[[119 134 115 136]
 [137 116 146 112]
 [131 124 135 123]
 [157 115 107 145]]
=>
[[119 134 115 136]
 [131 124 135 123]
 [137 116 146 112]
 [157 115 107 145]]

[[114 129 151 104 121 130 119 145 128 149 118 113 121 112 129]
 [130 126 130 132 129 127 130 130 126 130 130 131 129 131 126]
 [116 128 147 108 122 132 120 142 128 146 119 116 122 115 128]
 [112 129 154 100 120 126 117 146 129 152 116 111 120 109 128]]
=>
[[112 129 154 100 120 126 117 146 129 152 116 111 120 109 128]
 [114 129 151 104 121 130 119 145 128 149 118 113 121 112 129]
 [116 128 147 108 122 132 120 142 128 146 119 116 122 115 128]
 [130 126 130 132 129 127 130 130 126 130 130 131 129 131 126]]

[[147 135 120 117 119 150 111 143 147 127 107 105 129 151 132 112]
 [122 133 121 112 117 139 140 111 126 117 150 145 150 124 119 105]
 [134 151 108 145 132 120 125 147 135 110 123 114 125 128 135 121]]
=>
[[122 133 121 112 117 139 140 111 126 117 150 145 150 124 119 105]
 [134 151 108 145 132 120 125 147 135 110 123 114 125 128 135 121]
 [147 135 120 117 119 150 111 143 147 127 107 105 129 151 132 112]]

[[129 134 124 128 101 143 122 111 106 110 110 127 129 134]
 [121 123 124 121 109 146 124 127 135 141 132 129 140 148]
 [128 106 146 108 113 128 140 137 133 127 128 108 138 136]]
=>
[[121 123 124 121 109 146 124 127 135 141 132 129 140 148]
 [128 106 146 108 113 128 140 137 133 127 128 108 138 136]
 [129 134 124 128 101 143 122 111 106 110 110 127 129 134]]

[[148 115 111 130 111 122 128 142 146 101 141 138 102 123 108]
 [131 125 129 128 132 125 123 133 133 121 132 137 121 127 119]
 [149 117 117 130 107 132 132 139 133 102 141 144 122 131 114]
 [129 126 124 128 130 123 126 131 136 125 129 127 117 124 123]]
=>
[[129 126 124 128 130 123 126 131 136 125 129 127 117 124 123]
 [131 125 129 128 132 125 123 133 133 121 132 137 121 127 119]
 [148 115 111 130 111 122 128 142 146 101 141 138 102 123 108]
 [149 117 117 130 107 132 132 139 133 102 141 144 122 131 114]]

[[118 120 121 122 122 132 132 122 130 133 134]
 [107 115 116 110 108 146 146 113 138 138 139]
 [138 121 121 134 132 123 122 127 109 131 128]
 [108 147 146 116 120 136 137 121 152 112 115]
 [121 144 144 118 118 139 140 118 137 112 111]]
=>
[[107 115 116 110 108 146 146 113 138 138 139]
 [108 147 146 116 120 136 137 121 152 112 115]
 [118 120 121 122 122 132 132 122 130 133 134]
 [121 144 144 118 118 139 140 118 137 112 111]
 [138 121 121 134 132 123 122 127 109 131 128]]

[[114 145 121 129 149 150]
 [155 119 100 127 141 144]
 [107 143 144 120 109 111]
 [132 140 122 129 113 112]
 [110 133 128 133 148 146]
 [143  98 154 118 139 138]
 [135 139 127 127 108 109]
 [126 125 145 130 114 110]]
=>
[[107 143 144 120 109 111]
 [110 133 128 133 148 146]
 [114 145 121 129 149 150]
 [126 125 145 130 114 110]
 [132 140 122 129 113 112]
 [135 139 127 127 108 109]
 [143  98 154 118 139 138]
 [155 119 100 127 141 144]]

[[130 126 126 132 132 134 137 117 118 136 131]
 [112 123 146 130 129 138 136 120 120 132 114]
 [104 131 140 117 116 130 123 135 134 124 107]
 [145 127 117 137 136 128 133 120 120 135 143]
 [126 120 130 137 137 128 129 130 131 127 127]
 [137 123 124 133 133 120 119 141 140 121 137]
 [140 135 116 123 124 120 120 134 136 124 139]]
=>
[[104 131 140 117 116 130 123 135 134 124 107]
 [112 123 146 130 129 138 136 120 120 132 114]
 [126 120 130 137 137 128 129 130 131 127 127]
 [130 126 126 132 132 134 137 117 118 136 131]
 [137 123 124 133 133 120 119 141 140 121 137]
 [140 135 116 123 124 120 120 134 136 124 139]
 [145 127 117 137 136 128 133 120 120 135 143]]

[[107 156]
 [124 109]
 [101 129]]
=>
[[101 129]
 [107 156]
 [124 109]]
---
[[143 122 127]
 [137 126 133]
 [115 122 112]
 [102 138 127]
 [157 121 129]]
=>
[[143 122]
 [137 126]
 [115 122]]

[[132 122 132 128 128]
 [108 113 103 115 151]
 [123 146 122 132 137]]
=>
[[132 122]
 [108 113]
 [123 146]]

[[111 150 118]
 [135 121 132]
 [137 119 133]
 [156 106 142]]
=>
[[111 150]
 [135 121]
 [137 119]]

[[120 114]
 [143 113]
 [136 109]
 [103 121]
 [109 108]]
=>
[[120 114]
 [143 113]
 [136 109]]

[[141 112 104 157 153]
 [139 115 130 127 138]
 [116 142 123 132 118]
 [134 121 140 116 129]]
=>
[[141 112]
 [139 115]
 [116 142]]

[[106 134 115 134 116]
 [113 140 113 134 125]
 [123 124 129 135 121]
 [132 131 132 132 133]]
=>
[[106 134]
 [113 140]
 [123 124]]
